In the data rows, the value 128 means zero.
Here are some points, one per row:
[140 124 158 123 154 118 162 106 133  98 165 128 113 121 115 122 140 162 137  73  89  89 161 119 113 136 120 164 116 167  94 130 147 132 116 144  87  91  59  97 141 105  86 121 197  66 111  59]
[108 114  60 118  83 157 110 104 163 136 174 159 124 117 125 136 136 100 112 101  86 123 132 155 192  93 100  78 157 114 121 115  95 133 118 125 108 136 196 152 122 126 198 159  85 211 102 107]
[125 113 194  59 185  99 143 119 135  97 152 113 111 113 173 126 112 149 126 125 116 129 107  50 150 144 211 182 101 111  71 138 171 106 118 103 111  88 123 136 104 131 113 116 169 146 145  30]
[157 145 102 136  75 141 132 125 108 124 111 147 114 109 111 127 120 109  64 111 192 146 109  67  62  98  43  91 125 143 183  63 106 127 137 125 130 159  88 165 118  98 153 179  88 132 158 151]
[129 122  53 143  52 131 103 147 150  83  81 112  89 103 142 139 116 113  81 146 111 143  54 176 104 132 135  83 151 139 163  98 123 152 157 150 108 176 114 162  94 101 142 148 128 184 110 154]
[110 152 107 110 174 141 157 104 127 152 114 172 148 151 111  84 108  95 113 149 170 147 189 136 143 118  23  57 115 109 211 132 149 160 167 133  54  82  58  59 141  73 130 172 113 201 151  13]
[105 154  48 118 160 105  91 147 106 171 154  99  63 120 104 119 113 136 143 176 150  70 105 128 232 110  80  82 149  97 124 146 128 100 159 177 205 139 111 144 129  53 167 139  55 187 187 125]
[164 136  87 152  83 189 127 136  72 117 142 127 113 113 153 139 145 142 116 136  49 179 158 125  83 141 157 172 145 115 100  83  99  86 143  47 108 136 103 143 121  94 125 151 120  63  76 137]
[111 127  41  47 143 123 149 115 155 130 188 112 115 181 136 102  83 142 156  91  96 127 164 113 115 136 209 160 132  91  83 116 102  64 128  36  31 101 205 133 162 109 128 126 130 208 119 187]
[191  52  81 191  77 125 119 156 111  74 140 122  94 113 123 142 155 118 123 140  58 100  17 129 100 146 253 130 161  61  79 138 159  60 122 112  77 171 167 179 105 134 107 130 134 197  87 102]
[151 108  79  88 193 106 126  93 188 162 132 162 151 164 119 110 137 167 135 208 167  85 115  59  81 136  85 136 139  41  78 162 107 134 143 119  75 146 161 124 204 208 120 108 140 138 161  64]
[110 129 164 191 161 144 164 152 161 117 111 154 187 157 157 147 179 142 138 171  90 143  99  29  66 133 130 168  70 183 128 140 116 186 124 139 139  80 142 170 145 205 143  86 108  34  82 173]
[118 178 179 227  98 108  99 144 112 117 105 156 166 161 125 134 129 120 121 141 110  95 114 187  28 138  62  60 144 149 176 169 127 134 112  73 161 172 204 125 139  65 126 158 110 130 136 210]
[132 129 104  47 143 113  82 134 179 136 101 171 131 127 139 143 119 124 117  69  60 189 105 146 170 167 151 159 110 141  82  88 146  75 116 119 162  90 130 155 116 144 131 170  82  67 127 140]
[136 133 144 203  84 115 128 145  94 122 170 134 136 144 128 156 100 139 116 117 120 139  98 113 102 115  74 101 180 113 136 126 109 151 137 111 172 149 175 138 135 123 179 157 115 161 130 229]
[157 142  99 218 201 122 116 108 172 104 154 111 140  60  88 122 135 148 140 192 101  61 196 142 123 132 162 109 140 145  99 141 122  96 113 106 199 162 105 101  96 203 135 156 138 157 102 109]
[189 122 148   0 136  95 176 124 156 136 141 147 159 173 138 135 127 143 138  95 147 173 195 176 254 114 155 153 140  74 115  82 120 109 127 141 156  58 106 140 127 255 189 110 134  83  71  88]
[129 127 129 154 161 121 133 128 115 145 100  96 112 119 127 123 146  99 132 183 114  83 114  86  17 146 215 164  92  99 119 154  92 145 123 179 212 154 186 178  99 149  98 117 176 151 185 136]
[138 129 155 117 109 111 135 132 114  91 119 118 114  85 116 136 114 107 131 120 232 158 104 255 211 138 151 171 183 144 197 130 107 151 128 114  97 143 121 127 147 165 131 110 128  61 123 205]
[107 128 157 167 143  80 156 117 156 164 156 126 119 145 144 122 109 155 124  99  95 150 161  90 121  99 165 196  99  87 105 161 160 107 142 187  80 102 136 140 126 212 147 108 178 156 145  84]
[104 117 114 181 126 135 106 116  63 139  64  98 141  89 148 104 125 120 146  89 194  90 164  19  42 170  99 137  97 156 125 184 153 159 143 182  74 186  88  95 144 119 164 134 148 121 166 157]
[132 149 151 123  97 152 135  90 104 187 104  77 122  99 148 105 155 140 141  90 134 114 157  98 151 108 109  96 107 188 165 132 131 156  99 123 165  83  77  94  80 114 116 103 134  98 139  65]
[106 108 105  64 142  89 128 145  94 126  82 125 143  94  92 116 118 121 143  80 215 137 113  88 141 115  40 163 156 167 149 146 106 101 136 185 147 157  73 110 137  45  87  74 157 147 170 112]
[ 89 153 209 141 159 202 111 145 126 174 112 105 203 157 155 133 109 133 130 146 116 154 102  95 132 133  74  58 144 111 153  97 120 176 121 110  97 141 215  98 162  19  97 161 150 145 142 103]
[117 159 151 129  65 141 110 138 137 139 144 105 134 143 109 117 124  68 174 141 109 123 127 190  27 128 122 130 101 131  86 106 105 140 121 106  98 148 213 107  99  42 108 171  91 158  89 138]
[135 152 203 153 150 161 115 131 120 120 109 109 139 123 134 129 154 107 165 144 179 141 234 102  83 138 144 108  89 126 129 126 138 147  98 153 169 107 124 129 162  82 106  98 143  64 114  95]
[127  64 189 135 100 107 145 144 125 115 142 104 115 135 125 142  92 141 128  61 136 161 147 193 230 151 203 207 142 123 124 114 157 107 146 152 177 124  52 114 123 174  63  51 148  96 136 182]
[141 142 171  22 110 126 123 118 141 152 131 171 118 159 108 127 109 147 134 151 146 163  97 146 185 114  98  85 132 112 156 167 127 145 146 124 136 148  77 162 154  90 135 164 129 119 180 225]
[ 78 114 150 186 158 111 122 138 138 118 146 137 146 155 126 139 181 114 105 153 113 108  77 138 193  93 195 157 104 216  77 138 151 135  94  95 148  89 126  76 127 251  90  97 133  91  34 118]
[130 137  90 126 150 125 112 131 131 149 113 105 116 125 102 121 134 147 107 144 151  86 195 154 137 108 103  81 146 153 177 113 127 189 123 138 201 174 148  96  70 110 180 119  72  72 134 142]
[103 109 147 129  97 172 151 138  82  74 108 164  91 113 145 170 142 119 131 126 122 161  55 229 183 138  99 131 100 164 163 132 168 103 113 161  87  77  83 120 137 127  73  75 137 122 156 128]
There is one direction along which these points spread out most. Take the direction at right angles to it along which they spread out most. Then take the direction at right angles to both along which they spread out most. Go by this last direction. For each point below, how far along it does it lie, from 0 to 99? 50 is the average, and the first point above lies past it. One standard deviation of the points above along it is 16.
[129 127 129 154 161 121 133 128 115 145 100  96 112 119 127 123 146  99 132 183 114  83 114  86  17 146 215 164  92  99 119 154  92 145 123 179 212 154 186 178  99 149  98 117 176 151 185 136] 68
[141 142 171  22 110 126 123 118 141 152 131 171 118 159 108 127 109 147 134 151 146 163  97 146 185 114  98  85 132 112 156 167 127 145 146 124 136 148  77 162 154  90 135 164 129 119 180 225] 35
[191  52  81 191  77 125 119 156 111  74 140 122  94 113 123 142 155 118 123 140  58 100  17 129 100 146 253 130 161  61  79 138 159  60 122 112  77 171 167 179 105 134 107 130 134 197  87 102] 29
[103 109 147 129  97 172 151 138  82  74 108 164  91 113 145 170 142 119 131 126 122 161  55 229 183 138  99 131 100 164 163 132 168 103 113 161  87  77  83 120 137 127  73  75 137 122 156 128] 38
[108 114  60 118  83 157 110 104 163 136 174 159 124 117 125 136 136 100 112 101  86 123 132 155 192  93 100  78 157 114 121 115  95 133 118 125 108 136 196 152 122 126 198 159  85 211 102 107] 25
[157 145 102 136  75 141 132 125 108 124 111 147 114 109 111 127 120 109  64 111 192 146 109  67  62  98  43  91 125 143 183  63 106 127 137 125 130 159  88 165 118  98 153 179  88 132 158 151] 48
[107 128 157 167 143  80 156 117 156 164 156 126 119 145 144 122 109 155 124  99  95 150 161  90 121  99 165 196  99  87 105 161 160 107 142 187  80 102 136 140 126 212 147 108 178 156 145  84] 63
[ 89 153 209 141 159 202 111 145 126 174 112 105 203 157 155 133 109 133 130 146 116 154 102  95 132 133  74  58 144 111 153  97 120 176 121 110  97 141 215  98 162  19  97 161 150 145 142 103] 59
